(in the rows, 128 means zero)
The rows below come in pairs that one turn or mirror swaps. Which row does each named row swap with?
j_712: [129,  99, 122, 130, 123, 148, 155, 107, 127, 128, 131, 143, 128, 120, 146,
 141, 122]
j_806: [132, 111, 133, 134, 139, 152, 122, 114, 142, 166, 131, 146, 108, 108, 136,
 125, 141]
j_578: [156, 116, 120, 115, 134, 141, 139, 103, 127, 147, 121, 135, 118, 115, 123,
 140, 122]
j_30: [134,  96, 114, 140, 141, 154, 133, 144, 140, 124, 137, 140, 122, 102, 149,
 140, 115]
j_560: [146, 116, 125, 124, 142, 145, 153,  99, 141, 143, 126, 133, 126, 121, 118,
 141, 123]
j_522: [122, 110, 129, 136, 139, 155, 118, 132, 136, 148, 134, 114, 134, 111, 103,
 141, 119]
j_787: [122, 112, 127, 132, 139, 156, 121, 128, 134, 151, 131, 113, 137, 110, 103,
 139, 117]
j_477: [126, 117, 126, 117, 127, 152, 110, 129, 129, 149, 141, 126, 134, 105, 109,
 138, 114]
j_108: [131, 112, 117, 138, 139, 157, 105, 142, 124, 152, 150, 129, 119, 116, 128,
 119, 133]
j_206: [142, 121, 131, 128, 131, 154, 113, 110, 113, 129, 125, 146, 140, 114, 106,
 124, 119]
j_812: [121,  98, 115, 141, 144, 156, 133, 133, 138, 134, 133, 148, 121, 101, 156,
 134, 115]
j_198: [133, 111, 120, 139, 133, 139, 135, 128, 149, 141, 124, 153, 142,  99, 152,
 128, 121]
j_736: [145, 132, 119, 135, 150, 148, 145, 138, 108, 133, 133, 130, 145, 109, 134,
 127, 137]
j_17: [157, 121, 123, 136, 154, 159, 145, 127, 127, 144, 123, 145, 125, 131, 138,
 129, 135]
j_853: [135, 104, 136, 151, 144, 134, 119, 117, 104, 130, 131, 153, 132, 129, 130,
 130, 126]
j_763: [128, 121, 133, 119, 146, 135, 109, 129, 130, 123, 129, 123, 107, 110, 141,
 132, 134]
j_753: [114, 112, 136, 148, 117, 144, 127, 118, 120, 129, 134, 137, 128, 135, 136,
 127, 118]
j_620: [140, 127, 120, 146, 154, 156, 133, 143, 112, 135, 142, 121, 140, 117, 127,
 122, 137]
j_705: [112,  97, 133, 133, 132, 144, 107, 124, 135, 142, 126, 150, 145, 110, 130,
 134, 121]
j_937: [141, 114, 121, 138, 129, 134, 131, 122, 136, 149, 128, 162, 143, 100, 147,
 129, 118]
j_678: [131, 104, 122, 125, 145, 170, 107, 129, 143, 136, 131, 139, 139, 112, 114,
 132, 119]
j_111: [113, 107, 136, 153, 120, 155, 130, 124, 133, 130, 135, 131, 122, 133, 134,
 138, 117]
j_839: [154, 123, 124, 127, 149, 148, 112, 130, 135, 130, 130, 134, 107, 119, 141,
 123, 142]
j_146: [115, 113, 137, 120, 130, 137, 115, 128, 140, 126, 125, 128, 110, 104, 145,
 140, 129]
j_777: [129, 121, 135, 138, 128, 174, 148, 133, 115, 159, 130, 137, 130, 115, 130,
 132, 128]
j_13: [124, 120, 133, 137, 144, 132, 150, 123, 112, 136, 123, 134, 151, 106, 136,
 135, 131]
j_646: [121, 119, 135, 138, 145, 132, 150, 117, 112, 136, 118, 138, 147, 107, 136,
 137, 131]
j_275: [135, 121, 131, 128, 147, 143, 106, 128, 137, 126, 131, 126, 104, 117, 135,
 126, 142]
j_422: [159, 118, 120, 115, 133, 139, 139, 103, 125, 148, 125, 137, 120, 112, 124,
 140, 123]
j_575: [150, 106, 111, 125, 137, 155, 141,  96, 118, 131, 143, 142, 128, 125, 125,
 129, 124]
j_468: [133, 113, 123, 141, 142, 158, 104, 126, 127, 154, 145, 130, 112, 125, 127,
 116, 135]
j_53: [122, 107, 136, 147, 140, 144, 124, 116, 105, 135, 124, 157, 129, 129, 141,
 130, 119]
j_357: [124, 106, 120, 151, 131, 150, 136, 130, 153, 126, 126, 139, 132,  94, 145,
 132, 118]
j_284: [113, 112, 134, 122, 128, 142, 118, 129, 137, 129, 125, 128, 109,  99, 145,
 141, 127]
j_430: [138, 119, 134, 121, 146, 138, 109, 128, 132, 123, 132, 126, 101, 113, 138,
 129, 137]
j_698: [134, 129, 127, 132, 157, 139, 148, 134, 110, 128, 128, 125, 144, 108, 136,
 133, 133]
j_690: [129, 115, 136, 148, 117, 137, 122, 109, 108, 126, 123, 149, 130, 119, 135,
 125, 121]
j_780: [158, 124, 117, 134, 147, 168, 144, 135, 125, 149, 126, 143, 129, 123, 138,
 126, 130]
j_564: [138, 127, 125, 137, 157, 145, 148, 139, 110, 130, 132, 124, 146, 105, 131,
 128, 133]
j_267: [161, 114, 114, 120, 131, 141, 133, 106, 123, 141, 127, 136, 112, 119, 127,
 137, 113]
j_133: [138, 106, 111, 133, 140, 162, 138, 112, 152, 123, 138, 127, 124,  99, 120,
 132, 124]
j_879: [129, 107, 123, 143, 148, 157, 118, 131, 138, 148, 129, 119, 140, 114, 107,
 139, 112]

Swapped with j_777: j_806
Swapped with j_753: j_198
Swapped with j_284: j_646
Swapped with j_477: j_560
Swapped with j_763: j_698
Swapped with j_937: j_111

